Some points, one per row:
[24 11 23 30 -8  9 13 10]
[-15 -41 -22  47  19  15   0  39]
[ 91 -23  44  -8 -73  -1  30 -95]
[ 91 -44  17   8 -80  31  22 -50]
[-18 -20 -13  18  29  -6 -26  53]
[-12   3  11 -55  15 -32 -15  14]
[ 53 -16  -7  35  -8  21  37 -11]
[ 13  14  17  -3   6 -24 -14 -24]
[ 54 -13  -2  36 -17  16  38 -29]
[-14  20  -1  13  23  -7 -13  32]
[ 29  67  57   1 -17  -6   5 -53]
[ 21 -78 -47  37 -24  35  18   5]
[ 28  68  39  -1   7 -24   3 -20]
[  60  -33   26   10 -101   15   44 -127]
[-13 -27 -30  66  52  23  -5 113]
[  3 -19   5   5 -27  11  20 -41]
[-27 -29 -40  26 -13  34  -1  60]
[  55  -91  -65  106 -101   78   37   -3]
[-11  70  51 -27  49 -40 -15 -17]
[-102  -32  -47  -41   33    0  -59   79]
Then 16 other points, each followed by its number:
[-42  20 -23  21  68   6 -40 127] 0
[  31  -62    6  -54  -70  -14   27 -127] 1
[-24 -93 -58   5 -29  18  13 -12] 2
[-51  20 -26   8  64 -11 -27  87] 3
[-100   47  -20  -24   72   -3  -53  127] 4
[ 37  30  25  47 -24  33   7  28] 5
[  35   29   19  -26  -51   -3   43 -104] 6
[-17  81  44 -43  58 -41 -17  -6] 7
[ -64   62   48 -103   83  -54  -46   32] 8
[14 25 14 37 14  9 -7 62] 9
[-14  18  -4  38   3  12 -19  48] 10
[-19   6  -3   9  26   4   0  43] 11
[  3  -7  -6  47  19  23 -12  80] 12
[-63 -28 -39   2  38  -6  -4  23] 13
[-60  72  20 -60  49 -38 -38  44] 14
[ -7  14   3 -16  -1 -16   1 -13] 15
Which two of these numbered points are nearest to each point below, ignoring the direction in which the first points spread most? Their numbers follow each, nearest first.
[-51  26 -12 -13  -2  10 -31  60] > 4 10
[-25 -38 -37  70  25  36  -8  85] > 12 0
[ 42  51  63 -16  30 -41   3 -46] > 7 14
[-57 -75 -81  13 -17  31  -2  30] > 2 13
[ -9  25  -2  47   7  15 -13  49] > 10 5
[-11  15  -3 -34  -8 -16   2 -70] > 6 15
[-23  -7 -38  32 -23  35  20  32] > 10 11
[ 30  51  53 -16   9 -24  -7  -7] > 7 14
[ -7  11  31 -25 -15   0   9 -57] > 6 15
